One turning vector, and how many steps it has turned
The counts run from 0 to 256.
[125 110  81  96 150  95  99 169  98 168 161 116 123 158  98 129 122  94
 148  76 157 129 125 150 143 128 157 132 154 153 122  64 127 124] -> 78
[162 119 130 116 162 137 136  90  89 102 120 111  82 140  85 137 128 128
 158 127 103 163  92 123  78 142 112 121 138 127 139 195 156 160] -> 48
[ 93 107 113 125 116 145 114 136 131  69 128 141  97 168 137 119 111 149
 149 113 178 148 119 155 122 149 137 196 101  90 136 123 132 154] -> 71
[144 101 128 100 101 163 105  93  89 123 166 159 106 123 158 102 157 100
 112  96 161  98 154 115 141 159 151 114 193 132 142  99 164 125] -> 185
[108  68 165 148 107 142 153 112 114 116 171 175  99 143  84 132 174 118
 115 165 149 128 135 124 125 137 111 131 124 101 139 178  97 121] -> 129
[132 139 118 165 132 174 180 164 157 114 184 146  88 103 142 146 166 141
 152 137 131 115 125 144 157 145 128 118 141 140 124 146 134  81] -> 121
[138  80 131 117 191 110 140 155 138  71  83 128 113 165 117 117 130 136
 130  94 167 156 136 116 159 155 121 165 147 108 131 128 158 108] -> 66
[152 146 106  96 129 194 134 154 116 147 127 142 131  80  87 140 107 118
 135 152 119 130 150 116 157 106 102 123 148 148 102 119 177  89] -> 162
[183 125  83  97 155 122 141 125 108 106  84  87 111 142 120 106  93 184
 164 139 133 116 114 143 123 104 151 129 152 156 120 168 153 124] -> 50
[138 115 110 116 163 141  55 123 118 169 143 174 132 162  96 121 123 128
  95 136 114 132 112 132 139 101 155 177 118 115 115 109 102 162] -> 195
[131 113 125 110 129 147 105  89 118 114 177 162  84 117 105 164 138  74
  89  86 126 136 134 106 168 167 134 152 129 139 142  81 132 125] -> 182
[134 106 153 140 165  90 144 138 129 101 134 142 124 113 120 123 143 119
 102 128  96 194  95 163 103 141 126 153 118 169  99 133 139  62] -> 102
[162 116  86 107 161 126  86 124  87 194 148 147 133 123  79 122 109 113
  97 114 125 131 127 136 103 103 162 126 131 169 102  94 102 122] -> 199
[ 91 127  95 127  97 148 126 100 147  98  72 119  97 179 131 104 108 145
 113 166 107 104  94 114 126 146 124 138 158 148 138 176 147 115] -> 152
[141 153 119 166 110 151 159 158 117 105 133 142  96 125 142 161 140  70
 123 154 136 143 133 175 149 143 113 145 191  82 148 161 114 118] -> 246
[108 155  83 147  92 116 150 163 108 123 129 123 127 160 119 117 113 137
  99 174  99 107 148 178 146 138 131 180 119 156 126 116 105  77] -> 139
[167  62 126 107 105 159 115  91 147 140 152 164 108 112  98 105 160 138
 158 121 131 155  92 102  99 139 118 120 109  73 126 134  99 145] -> 7
[115 165 106 111 157 141 151 188 101 134 181 139  83 148 137 137 132  86
 107  98 147 138 138 129 149 131 165 127 169 159 137 147 163 115] -> 81
[143 116 144  87 113 132 112  98  90  96 142 127  90  67 104 154 130  84
 160 127 153 167 147 137 159 126 129 102 154 122 130  94 151 119] -> 60
[124 102 118 111  84 161 127 135  97 166 110  97 104 133 130 114 133 112
 121 159  95 116 123  73 141 125 126  98 193 139 120 186 159 134] -> 149
[120 139 118  84 138 146 141 100 121 118 130 129 109 139  93 133 125  70
 111 148  99 173 102 122 102 144 118 139 148  99 142 203 180 128] -> 44
[183 123  91 149 160  79 129 116 106 124 115 124  88 162  93 137 146 130
 152 112 124 116 135 171 146 152 157 127 126 125 147 100  61 115] -> 240
[150  82 129  85 115 109 122  92 123  84 105 153 127 126 101  42 134 120
 150 122 123 150 139  94 146 125 107 138 127 148 166 118 151 116] -> 168
[127  80 132 115  97 147 134 173 115 154 159 121 106  97 140 119 142 142
 167 145 110 182  92  86 149  90 156 139 117 123  89 167 131 141] -> 109
[139  98 126  94 117 126 155 125 124  73 118 111  98 103 140 114 125 124
 138 113 205 135 148 140 120 142 136 115 174 118 126 127 186  95] -> 63
[ 83 130  81 124 103 116 104 150 144 159  97 127 107 129 129 108  95 130
 126 161 168 155 117 134 119  79 174 111 155 159  89  95 115 114] -> 95
[177 151 113 133 142 188 157 138 162 105 139 143 118  86 165 138 138 138
  88 136  98 158 100 122 157 140 146 143 149 115 106 146 150  77] -> 0
[128 119  97 146 126 183 119 125 135 107 149 140  89 125 104 188 115  98
 126 106 128 138 144  89 168 137 110 196 117 133 127 104 113 145] -> 178
[147 124 104 116 145 123 134 152  71 145  87  78 110 183 110 120  94 173
 104 162 132 133 126 132 112 139 162 111 156 121  97 155 132 104] -> 256
[107 128 120 112 103 178 112 141  74  79 169 135  79 141 140 137  99 160
 148 133 161 145 134 152 114 137 149 173 101  91 129 127 149 172] -> 72
[189 157 108 121  79 144 141 115 100 111 182 133 116  92 150 105 164 102
 152 143 131 121 156 190 138 134 151 130 142 112 157 126  98 124] -> 19
[107 104  90 138  91 138 171 110 164  87 159 133  64 136 114 138 139 153
 165 126 146 130  87 139  98 156 138 113 105 160 127 134 110  90] -> 116
[119 116 102  81 114 117 124 104 124 139  98 125 134 134 101 106 138  55
 147 139  95 171  94 139 119 150 111 128 162  91 151 155 169 137] -> 43
[150 148  55 124 148 144 137 145 150  89  89  96 118 126 111 146  77 154
 170 148 145 124 128 156 155  84 135 164 125 139 123 122 139 120] -> 54
[108 149 114 118  87 180 124 104  92 110 110 124  72 140 130 117 114 173
 122 180  76 116 107 102 128 129 152 112 156 152 138 164 153 130] -> 153
[133 118 126 143 122 113 126 131  86 138 163 141 136 140  88 157 139  69
 115 147  66 126 118 161 144 157  84 182 125 158 130 150 109  92] -> 142
[124  74 118  93 118 102 128 121 128 135 166 118  87 126  92 136 140 159
 155 135 107 144  84 113 169 117 177 111  78 161 102 123 103 119] -> 114
[166  87  94 134 145 150 147 116 153 135 117 113 117 107 118 171  86 148
  84 135 153 132 102 100 107  87 157 140 128 127  58 154 111 119] -> 215
[156  65 140 146 168 107 133 180 138 130 129 135 150 115 119 118 145 137
 142 108  99 191  80 120 128 129 115 176 130 142  84 159 130  94] -> 106
[133 147  89 118 113 176 103 113  79 173 182 153 110 111 109 129 103 130
  90 138 141 127 141 136  81 103 156 124 130 141 101 114 115 147] -> 198
[145 110 137 130  99 129 150 166 101 123 143 132 134  75 180  86 150 148
 155 136 130 176 110 144  83 128 140 122 169 156 102 136 154  95] -> 104
[112 147  90 144 109 141 134  81 104  98  96 110  75 176 143 139 135 130
  90 179 131 125 130 153  96 167 156 139 145  97 138 151 102 133] -> 31
[162 108  97  44 135  83 117 101  89 122 107  94 134 142 102  73 104 134
 133 147 119 136 108 140 127 115 153 101 146 134 134 169 168 121] -> 46
